In the rows, 128 means zero.
A single turn carries every row of the set below to another of its rows. Some are shown first; where does it send the rows asked next?
Z_851: [124 109 118 122 132 116 100 108 145 139 109 138 100 126 160 130 128 133
 119 125  90 108 162 131 124  95 134 160 117 112 120 124 129]
Z_809: [ 93 148 132 126 111 161 158 130 138 117 147 125 140 124 114 142 145 141
 118 139 129 149 138 118  86 162 134 102 148 144 116 136 138]
Z_240: [113 120 161 160 108 127 122 144 107 144 145 140 141 123 129 129 109 101
 145 114 117 131 124 107 153 115 110 111  94 128 107  94 122]
Z_836: [150 127 103 133 121 123 118 111 150 153 114 153 112 126 151 132 125 132
 112 135  81 117 152 143 106 114 120 166 120 113 122 110 120]
Z_819: [136 115 120 130 141 110 129  99 150 129 112 137 107 135 152 110 111 136
 118 136  89 115 126 144 115 113 119 165 131 104 116 113 107]
Z_400: [112 147 153 153 133 109 119 144 138 138 156 132 163 101 120 149 144 133
 142 108 148 128 137 118 116 144 115 105  99 113 117 128 147]
Z_151: [ 90 114 156 119 118 121 114 118 113 134 161 125 144 112 113 160 131 123
 123 110 127 149 133  87 116 139 120 111 126 140 112 152 145]
Z_421: [119 147 137 183 107 160 157 157 135 128 132 136 127 126 137 117 134 118
 138 128 126 127 133 129 124 131 123  94 115 132 116  81 116]
Z_261: [154 117 101 132 130 122 131  94 140 117 113 139 111 125 149 114 134 132
 107 133 114 134 125 148  97 130 117 169 138 110 127 110 105]
Z_295: [115 103 123 114 133 107 113 107 142 138 112 136 109 120 159 125 134 142
 121 124 101 107 157 140 108  95 136 165 113 108 119 132 126]
Z_424: [122 139 170 146 136 118 124 133 134 147 177 141 157 100 130 145 145 119
 137 113 127 134 148 106 127 130 121 112  88 125 122 119 145]
Z_63: [141 119 117 121 137 127 121  89 148 127 111 139 108 143 153 121 101 138
 110 142  85 126 131 134 119 120 124 164 132 106 116 114 118]
Z_789: [132 103 103 114 122 119 115 103 133 126 112 138 113 111 154 129 157 138
 110 123 126 125 156 142  90 113 134 169 119 115 132 131 125]
Z_535: [117 126 152 168 107 121 121 151 115 137 148 131 134 140 129 127 112  99
 144 116 150 132 128 106 146 113 112  94 101 122 119 121 129]
Z_160: [143 115 107 123 123 124  98 105 138 131 112 145 108 109 154 136 155 135
 112 112 120 124 164 138 107 113 135 169 119 119 135 125 130]
Z_911: [132 107 119 111 140 125 102  83 137 104 109 130 104 128 155 124 132 138
 109 120 125 130 145 128 123 118 140 168 131 113 130 127 128]
Z_780: [ 86 132 134 148 103 172 162 140 126 110 124 121 115 145 128 121 120 126
 127 141 117 138 126 115 116 138 133  91 146 144 105 107 120]
Z_35: [139 121 112 132 123 105 123 115 147 154 113 151 118 118 148 125 130 139
 119 127  90 112 144 152  99 109 118 171 117 109 121 119 115]
Z_595: [130  99 113 113 141 124 121  86 136 103 111 123 103 128 159 115 139 136
 109 132 124 128 138 136 106 117 136 164 134 110 127 126 118]
Z_791: [ 95 136 142 145  84 159 157 143 119 125 136 133 113 158 122 121 108 111
 129 133 127 148 128 109 118 123 133  96 143 153 116 126 123]
Z_620: [104 163 150 127 112 149 161 131 143 124 170 135 131 140 115 131 136 125
 123 136 129 153 144 116  96 145 141 100 146 151 129 144 138]
Z_502: [ 96 137 151 122 114 114 120 127 121 130 163 124 141 138 105 147 118 116
 131 120 143 149 128 103 113 139 119 100 140 136 118 163 143]
Z_185: [125 151 150 172 104 157 162 153 137 133 157 141 123 143 140 110 130 108
 134 132 137 135 146 119 128 117 136  94 108 137 131 101 124]
Z_3: [ 93 119 142 138  93 171 153 126 110 117 141 131 116 140 116 122 116 118
 115 128 114 152 123 105 130 142 129 111 150 157 112 112 110]
Z_644: [126 144 156 165 110 168 164 141 130 129 158 146 130 128 133 110 130 114
 128 131 111 138 138 125 141 134 129 112 113 141 122  79 110]
Z_347: [105 130 156 174 124 122 121 153 127 131 131 127 138 120 132 128 116 117
 151 112 136 117 125 114 146 120 112  95  99 112 106 101 130]
Z_666: [104 138 152 124 121 159 155 115 137 119 174 132 133 117 118 138 152 136
 106 128 122 156 146 104 103 157 140 113 143 153 127 135 133]
Z_212: [159 126 105 121 128 131 119  87 143 119 115 145 117 127 148 126 128 138
 103 129 117 142 133 140 104 138 126 174 135 114 131 115 119]
Z_440: [ 78 130 150 118 128 122 122 126 130 122 147 116 152 120 111 155 129 142
 131 123 139 139 129 104 107 149 125 101 130 125 107 156 150]
Z_495: [127 153 160 151 136 111 124 138 140 136 183 132 151 123 125 137 140 113
 137 119 153 137 146 114 125 134 119  98 105 119 131 138 144]

Z_791 -> Z_620
Z_780 -> Z_809
Now these:
Z_3 -> Z_666
Z_595 -> Z_789
Z_212 -> Z_911

